A hidden rule labels the rows of this table. It goes by one to three of the table's principal directions, not those with the most spread.
    8   10  -11    9   -8    0   30  -24   -3  -17   16    3  -15  -37  -15   -5    4  -11   23  -25    0    5   18   -8   11  -17   26   12    5   -8   16  -13    2   -2   11  -27 G
   -4  -10   -1  -10   -6   -6    3    9   -9    0  -10  -10   11  -18   11  -15  -20   13   -7   34  -12   -9    9   -3    7   12    9   -3   -8  -17  -19    3   21   12    9   11 E
   35   10  -18   -6   -3  -41  -56    4  -29   19   42    4   19   -2   12   61  -13   16    7   15   17  -19   13  -46   -5   14   43  -20  -56   -5  -51  -26   27  -28  -19  -15 G
    8  -23   15   -4   15  -14  -40  -44   10  -11    3   23   22   -6   -1    9   -7    2   23   14   11   -9  -21  -18  -14  -17   -3  -16  -12   21    8   11  -23  -24  -10  -15 A
    3   15    6  -20  -12   10   18   -6    5    8  -15  -20   -1   20   13   22   19   10  -10   34  -15  -10    8   -3   10    3    6   34   11   10  -32   -2   10   29   -7   38 G
  -20  -30   15    2   33  -10  -64   16   19   39    6   19   17   69    0   25   -4   20  -36   26    9    6  -53   -3  -27   16  -64  -23  -12   31   -2   18  -22  -17   -9   14 H
   11    5   11   18    9  -16  -48    5   -2   29    8    8   14   41   32   31    5    7   10   21   13    4    1  -18    6   -2  -13  -29  -11    4  -15   -9    2  -13  -16    8 D
   23   14   -6   15  -11   -7   -7  -32  -12  -22   30   10  -21  -32    5   26   10  -16   21  -12    3    3    8   -2  -11  -39   42   -3   -9  -12   -7   -3  -21  -19    4   -9 A
    8    1  -13   -9   -4   12   12  -11    5  -27   14   10  -25  -42  -23    1   -2  -18   10  -37   -3  -10   -2   20  -32  -15   17    3   -2   12   15    9  -41  -13    0   -1 H
   12    5    5   19    5  -14  -20  -33    3  -14    7   11   -8  -41    1  -13  -25   -4   54  -15   10   11    6  -32    0  -28   15  -35   -2   -9   32  -14  -19  -18   24  -26 F
    4    5  -10   19    2  -12    4   11  -17    8   32   11   -5   16  -14    9   13  -15   -6  -33    7   19   14   -2    7   -7   13    2  -15   -5   -3  -19   22   -8  -15  -40 H
  -16   -5    0  -12   -3  -16  -55  -18   24   13   11   -7    8   45   27   43  -30   28    2   37    4    3  -32  -30  -35   22  -15  -28   -8    5   -5   15  -23   -7   21   52 F
  -13   -1   16    4   12   24   40  -27   26    4  -19    3    2   18  -27  -10   35   -2   -9   -3   -2    8  -22    2   25  -10  -42   41   41   25   25   -6   -5   18    3  -13 G
   18   -1   12   -7    4    4  -14   -7   -2  -13   -8   14   -7  -15   -2  -10   -6  -23   13  -20  -11    5  -13   13  -13  -24   18   -9  -16    7   -2   11  -19  -16   -1  -13 E
  -21   -8   19  -17    7  -10  -38  -15   18   11  -12  -12   14   51   -6   -4  -15   26  -13   43   15    8  -20  -12  -30   10  -43  -14   -4   32    0    8   -7   29   -3   22 G
  -23  -22   16   -9   20    1  -10   44    2   20  -15    6   11   51  -14    1   -4   -2  -47   13  -17   17  -53   -4   -5   22  -41    9  -12    2  -14   -1   18   -1   -3   -1 A
  -22  -36   -3  -24   25  -17  -29   30    2   24    4    6   24   32  -22   -4  -16   16  -28   -2    3   -5   -8    0  -23   31  -17   -4  -22   28   -9    8   14   -5  -29   -7 F
  -24  -34  -10  -18   28  -27  -20   -4   14   10   45   20   11   16  -43   60   -1    3  -14   -5    3    0  -47  -43  -36   15    2   29  -18   26   -4  -22    0  -37  -21  -15 H
  -22    2   33  -23   12   32   12  -26   37   11  -50  -20    8   60  -26  -19   30   29  -45   39    8    2  -45   15    0    4  -85   36   42   49   12   20  -21   53    6   27 G
  -19  -45   15  -24   43  -37  -67  -48   27   -3   31   33   25   37  -67   42  -16   24   -6   14   37   -2  -72  -66  -60    2  -49   -4  -36   69   25   -6  -30  -24  -22  -40 A
  -33   12   -3    3   -5   19   43    6   19    4  -10  -26  -23   11  -13    1    2   18  -35   11  -17   24  -37  -14   12   14  -28   35   41  -27   14   -7    3   22   56   26 G
   -8    2   19   -6   20    9   -1  -40   35    8  -26   -2    6   -5   -5   -5   13    5   22    1    8    2  -28   -1   11  -12  -14   24   37   24   32   10  -19  -11   16    2 H
  -24    2   -3   26   -2    8    7   41   -3    7   -2   -5  -17   26   12  -15   -6   -1  -26   -5   -2   25  -12   17    1   11  -31  -16   13  -30   19   10    1    4   25   13 G
   26  -10   -2  -10    5  -18  -26  -20   -3   -6   22   25   16  -26    4   34    2  -19   39   -2    8  -28   11   -9  -14   -9   37   -5  -31   24  -14   -5   -6  -36  -39  -15 D
   -8   -6   -1   -5    3   -8   -6  -21   10  -21    4    5  -13  -45  -15  -17  -45   -7   18  -12  -14   20  -40  -18  -16   -7   23  -10  -11  -26   25    8  -11  -25   58  -19 E
    9   16  -36   -4  -23  -37   -7   36  -36   -9   43  -15   -9  -41   21   55  -30    0   14    1   -3   -8   19  -43  -10   25   85   -1  -41  -58  -37  -29   40  -34   10   11 A
   -3   34   15   12   -9   22   50  -45   21   -9  -28  -22  -14    1   -2   -9   34    5   18    6    8   13    2  -10   38  -22  -14   41   54    0   31   -9   -1   32   27    5 B
  -29  -41   16    9    8   24  -22   30   12  -20  -23   23   -4   49    1  -52   -7   -5  -24   -2   13   -3   -3   59  -55    1  -91  -58    6   37   40   49  -65   23  -38   32 E
    0  -18    2  -10   25  -23  -15  -33    7    5   20   15   28    0  -38   39   20   13   -3   12   29  -17  -29  -38   -1    3   -6   33  -10   33    2  -18   11  -24  -25  -39 B
   34   25  -15   -6  -11  -12    2   -3  -21   17   16   -7   10  -13    6   23    8    2   13  -12   -2  -12   37  -21   31    5   47   10  -21   -5  -37  -28   37   -1  -12  -21 F
   45   24  -10   20  -21   16   25  -12  -23  -26   -3    6  -10  -70   21  -22   12  -27   43  -41   -3  -17   52   21   29  -31   47  -18    9  -24   -1  -12  -12  -13   -6  -20 E
   -6  -24   -6  -15   20  -58  -89  -23   10    5   37   16   18  -13   18   57  -52   16   45   26   21   -9  -28  -51  -49   12   44  -32  -49    5    4   14  -10  -64    5    7 G
   71   64    7    6  -22   17   13  -70   -4   -2   -8   -8  -24  -81   21   -7    8  -29   58  -28  -30   11   18    5   51  -63   84   10    7  -25  -25  -16   -5  -10   56  -28 H
  -11    0    5  -20   10    8   17   64   -8    9  -24  -14   -6   -8   -5   -2   -2  -19  -25   -9  -29    6  -26   11   -3   15   17   28    1  -19  -26  -16   20  -12   -3   17 A
  -33  -47   17   26   41   11   -2   35   11   15   -5   36   11   61  -29  -29   33   -6  -34  -21   22    6   -8   34   -9   -1  -92   -9   17   48   44   15  -22    2  -58  -25 G
  -10   -4   -3   12    5   20   31   34  -11    1  -13   -1  -17    2  -29  -40    4    8  -50  -17   -8   12  -13   18   15    5  -43    4    8  -14   12    6    4   22   23  -22 E
  -22  -13    4   27   -1   26   39   40   -6   -6  -30   -2   -9   -4   11  -63    1   -5  -21   -9  -12   12   12   40   25    2  -36  -12   31  -30   28   17    2   18   14    2 E
   34   36  -19  -15  -21  -26   -2   -4  -29   12   24  -23    9  -41   21   45   -2   -5   20    9  -10   -8   27  -28   23    4   98   24  -26  -36  -64  -38   55  -19    4   -4 C
  -17  -17  -15    2   14  -22  -17   39  -13   27   30    2   14   49  -14   43   15   27  -42   18   23  -12    3  -22  -10   32  -28    8  -18   15  -19  -15   24    2  -40    1 C
   -2  -18    6  -13   15   15  -19   28    8   17  -13   12    2   26    1  -19    5  -11  -17  -22  -10   -6    4   52  -22    2  -21  -14   -3   35   -5   28  -26   -2  -34   15 F
   23   15    3   13  -24   19  -12   26  -21   -9  -18   -5  -18   17   50   -7   12    6  -14   21    0  -19   37   44   -4  -12  -15  -36   -3   -9  -20   37  -30   26  -14   49 A
  -20  -11  -23   -9    6  -24  -11   24  -11    2   48    1  -16   15  -41   28  -18    6  -35  -17    3   16  -18  -20  -41   17    8    6  -34   -1   -8  -13   10   -7    0  -16 H
    2   -7   -5   -6   22  -38  -37   -1   -8   28   32    3   17  -15  -15   44  -16    9   -7   17   -2    9  -39  -48    0    7   36   15  -29  -15  -33  -33   36  -41   15  -30 E
   15   17   23   27    9   42   39  -36   12   13  -54   -5    7  -20  -18  -93   25   12   -8  -12    4   12    8   32   72  -27  -61    0   55    5   36    2   -1   42   38  -49 C
   -6    8   22  -17   10   18    6   22    0   14  -34  -15   -6   30  -28  -36   12    2  -47    6   -7   16  -22   29   -3   -4  -37   17    4   20  -14    4    6   37    0   -3 D
   15   -5  -12    5  -25   13   29  -97   22  -71   14   21   -7  -76  -11  -36   -7  -25   85  -43   21  -22   50   17  -22  -38   27  -23   21   26   66   18  -61   -1   -8  -20 H
   31   26    3  -14  -16    0  -17   25  -24    5  -15  -17    1  -13   29   11   -3   -5   -8   22  -11  -13    5   12    3    2   32   -7  -23  -20  -52   -3   15    1   -2   23 F
    9   -3   -2    9  -11   26  -12   28   -5   10  -11    5   -6   28   25  -24    0    2  -30   -4  -13   -6   14   50   -5    6  -38  -41   -1    2  -13   31  -28   19   -3   29 F
    2   24  -48   11  -19  -58  -14   12  -26    6   76  -15   -7  -37   16   82  -31    7   39   -3   16    2   28  -75   -6   27   94    0  -36  -55  -21  -52   51  -45   15   -4 C
  -56  -22    3    1   17   -4   -2   28   26   12   -3   -5   -7   55  -18    0  -21   23  -30   14    3   24  -45  -21  -24   33  -62    1   14    3   38    9   -5   10   24   23 C
   16   23  -13    3  -12   -1    9    5  -11    8    8  -13   -7  -23   17    8    4   -6    9  -14   -8    0   23    8   18   -3   44    8    3  -23  -19   -9   16   -8   10    3 F
  -17   -3   16    8  -10   58   56   23    5  -19  -43   -5  -32   34  -18  -64   33    0  -64    3  -12    4    0   73    0  -12  -87   10   37   17   21   42  -37   69    1   25 E
  -16  -24   21    2   19   45   33   52    2    3  -43   12    7   42  -25  -51   40  -22  -55  -32  -14    4  -18   57    6    0  -73    9   33   25    6    4  -18   21  -43   -5 D
  -25   20  -36   26  -14  -29   19   33  -10   13   39  -23  -16  -26   20   32  -36    8   19  -10   -7   28    6  -57   21   33   51    1    5  -80    9  -42   49  -29   58    6 C
  -37  -42  -11  -17   15  -24  -23   52   -2    1   14    6   10   13   -4   16  -35    9  -19   14   -3   -6  -20  -14  -41   40   -3  -10  -26   -6   -1    8    9  -23  -16   21 G
   14    1  -35   -1   -9  -25   -9  -66    8   -3   52    5   12  -61   -5   32  -24   12   44  -17    5  -11   14  -41    6    3   62   -4   -6  -14    3  -18    3  -36   30  -26 F
  -21  -15  -13  -43   10  -39  -18   -6    8   -3   34   -4   13    7  -31   66  -11    8    3   20   18  -16  -24  -44  -48   29   34   41  -34   29  -13  -13   20  -23  -29    6 G
  -18    9    2   25   -5    7   30   17    1   -1   -9   -9   -9    1   15   -8    7   -6   -2    4   -1   18   -6    2   24    3   -9   10   27  -35   20   -6   16    0   23    6 F
   45   20  -33  -12  -36  -29  -40  -11  -34  -29   36   -2   -2  -73   35   18  -50  -11   48  -17    3  -23   40   -5  -26    3   99  -51  -58  -38  -31    4    1  -37   11   -1 C
   -2   18   -1   -2  -18   13   13   11    4   12  -23  -24   -5  -10   42  -19  -11    1    7   16  -25    4   19   25   19    7   22   -3   20  -29  -14   12   10   13   27   42 F
    3    3    5   18   15   -4    0   -9    1   26    6    8   12   27  -17   -5   21    6  -10   -8   15   12    0   -8   30   -3  -28    7    5   14    9  -14   21    5   -4  -41 H
  -54  -45    7  -18   31    4   19   37   17   -5   -9   13   -6   34  -58  -35  -14   -6  -37  -29   -8   23  -40    8  -33   19  -48   20   -2   27   42   14   -3    6   -9  -21 C
    9   20    3  -13   -6   24   38   -2    4   -4  -23  -12  -15  -18   -2  -10   21  -14    0  -19  -18   -3    6   27   16  -12   21   37   21    2   -5    7   -3    9    5   10 H
   -78   -31    21    21    22    38    51     3    48   -12   -36    -1   -25    34   -41   -74   -11     4   -38   -15   -16    55   -67    17    -6     0  -101    11    70    -6    89    23   -35    30    64     4 G
  -12   -1  -28   21  -13  -37   24  -36    0  -39   45    6   -4  -74    4   24  -27   -9   81  -10   26   -5   31  -58    1    2   65    1   -1  -36   52  -25   18  -40   16  -25 F
   11    2  -13  -13  -15  -38  -48   23  -28   13   27  -12   16   31   36   59  -13   24   -2   47   11  -21   32  -36  -20   24   34  -20  -46   -6  -58  -10   27    2  -36   36 E
   24    0   11  -36   12  -16  -40  -25    3   -9    5    9   12   12  -21   54   18    4   12   12   26  -33  -15  -24  -39   -8    7   16  -31   59  -21   -4  -24  -13  -53    3 F
   -9  -24    7   -2    8    2  -22  -31   19  -26    8   24   -7   12  -33  -23  -19   -1   13  -17   17    2  -10    0  -48  -14  -47  -37  -10   45   44   18  -54   11  -10  -13 G
  -22  -10   11  -12    0   14    5   -7   25  -13  -18   -2   -9   25   -1   -5   -3    3    1   10   -3    1  -15    7  -27    3  -33    1   17   22   23   20  -33   18   -1   36 G
Here are more rows. What is the label of each one?
  -38  -13    1   -6    6   11   10   65   -1    5  -17  -13  -11   43   -9   -9   -7    8  -55    2  -11   15  -34   11  -19   30  -42    5    7  -15    2    9    2   13    7   30 E
   13   12    4   10   -2   -5    1  -28    7  -12    2    9   -4   -8    2    4    8   -5   46   -5   27  -11   27  -11    3  -13   -2   -7    0   24   32    0  -12    2  -16  -12 E
    1  -11   21    6    8   24    8    0    7  -14  -35   13    0   -7   10  -35   14  -21    0  -11  -10    1  -16   42    7  -21  -15   -2   20    1   17   28  -25   -8   -2    0 A
   -8  -31  -23   19    8  -15   25    0  -13  -38   37   33  -10  -75  -23  -14  -13  -34   32  -54    3   -1   10    4   -9  -14   47    1  -11  -24   42    1   -2  -53   -4  -54 E
   19   19   13   14  -20   40   29   -6    1  -11  -31   -2  -14    2   29  -32   23  -18    1   -6  -19    1   20   47   24  -24  -15   -8   28   -6   -1   19  -24   27    5   21 G
   -5  -37   25    3   27    9    3  -17    7  -29   -7   43    2   -3  -48  -43    6  -35    3  -37    1   13  -31   17  -18  -33  -33   -5  -10   36   40   11  -28  -12  -24  -62 F
   25   -2    8   -6  -28   42   19  -20   -1  -47  -28   14  -17  -10   10  -51   11  -19    6   -8   -3  -29   39   71  -22  -26  -30  -31    1   33   13   53  -61   42  -27   22 D
  -40  -36   -4  -23    9   26   47  -12   34  -23   -8   10   -9    0  -49  -34   -6   -9  -12  -39  -23    7  -22   15  -23    9  -29   28   27   28   43   16  -29   12    5   -2 F
   21  -13    5    8    2  -29  -75   -5  -22   12   25   14   22   45   22   36   10   31  -12   59   41  -31   29   -7  -30   -5  -30  -47  -43   37  -36   12  -13   13  -60   14 F
  -36    5    2  -15    8    8   42   15   16    9  -11  -23  -13   18  -33    0    6    2  -26  -10  -15   27  -31  -15    5   14   -7   54   27   -4   10  -20   23   15   22    4 H
    27    -7   -26    23   -20   -14     0   -18   -24   -46    26    24   -14  -119    34   -38   -45   -38    79   -45    -9   -10    55    26    -2   -29    97   -51   -23   -52    26    22   -13   -54    20   -30 G
  -19  -15    5  -23   19  -10   11  -47   25  -16    2    1    9  -22  -48   16   -2   11    8    4   10   -1  -46  -43  -10    0    1   45   12   20   26  -12   -3  -14   15  -24 E
   18   12    8  -14    2    3  -21  -24    3   24   -5   -9   14   26   -9    2   16   18  -18   14    6   -5    5    6    4   -6  -15    3   -2   34  -30   -5    1   26  -13   -2 F
   -2    7   -1    0   -9   -1    6  -22    7   -8   -4  -10    3  -18   12    5   -8    4   16   12   -4    2   -6  -16    8   -1   16    4   15  -19    3   -6    1   -4   24   12 D
  -35  -13   31  -24    4   44   41  -22   37  -10  -59  -17   -6   18  -27  -71    1    6  -36   20  -27   18  -39   41   -2   -7  -62   28   47   23   25   33  -24   55   33   23 C
    3    9  -10   -1  -21    5   25  -24    0  -17    0  -10   -8  -30   16  -16   -4   -1   24    3   -5   -8   39   15    8   -7   30    2   11  -11    6   13    0   15    9   13 H
   -2   10   -2   31  -14  -11  -30  -13   -1  -30   10    3  -18  -14   32   -6  -30   -5   41  -11   21   16    4   -8  -25  -16    8  -58    2  -32   40   12  -36  -19   29   13 F
   16   -8   -1   -1   -6   13    5    9  -12    3   -6    6    4  -10   17  -10    7   -4  -15    8  -23  -14   16   27   14   -6    8   -3   -5   -6  -30   14    1    5   -9    8 C
   25   22  -21   10  -29    7   28    5  -18  -27   12   -2  -24  -67   29    7   -9  -25   35  -20  -18  -12   32   10   10  -10   63   -6   -4  -44   -7   -2   -2  -19   18   11 E
   -2  -11    8   13   14   -8  -45   21   -8   -3    2   14   -6   20    2   -8  -11    0  -10  -13   14   11  -17    9  -29   -9  -22  -41  -17    2   12   15  -27  -16   -5   -5 A
   -4   21  -33    0  -29  -39  -18    5  -14    4   40  -26   -2  -16   32   46  -48   23   18   30    4    4   11  -53   -4   37   56  -16  -29  -56  -20  -16   40  -14   45   23 C
    9   22   12    3  -14   11   20  -51   17   -6  -18  -12   -1    2    6   -8    8   14   26   27    4   -2   15  -22   26  -14  -17    8   24   11   13   -6   -3   37   19    7 E
  -13   -5  -11    8    6  -28  -29   10   -4   26   30   -2   12   32    5   33   -8   20  -10   19   15    6   -2  -28   -4   22   -3   -8  -17   -4  -10  -11   25   -9   -3   -1 H
    8   -4   -4  -39   23  -27  -22   -6    2    9   26    8   13   -6  -46   67    4   -3   -8   -6    4  -10  -53  -47  -22   12   35   49  -37   26  -29  -28   18  -41  -16  -28 D
  -25    3  -13   -5   -4  -28   -8  -10    7   11   26  -18    9   28    6   48  -12   22    0   22    8   13  -15  -51   -2   27   20   19   -1  -19   -5  -17   31   -8   19   14 H
   17   18    6  -20  -13    1  -22   10  -11   21  -20  -24   13   23   25   -4   -3   17  -18   30   -7   -7   18   12    6   11    7  -10  -11    2  -49    3   18   28   -6   28 H
    5    6  -18    3   -2  -24   -7   -2  -15    0   32   -3    2  -29  -13   18  -16    0    6  -13    6    8   -3  -31    0    5   40    0  -19  -26  -10  -28   26  -24   15  -29 G
   56   49  -16  -16  -26  -21  -23   -4  -30   -7   11  -16   -1  -60   31   27  -17  -18   49  -19    3  -16   33   -9    6   -4  103  -10  -40  -29  -42  -18   25  -32    5   -7 G
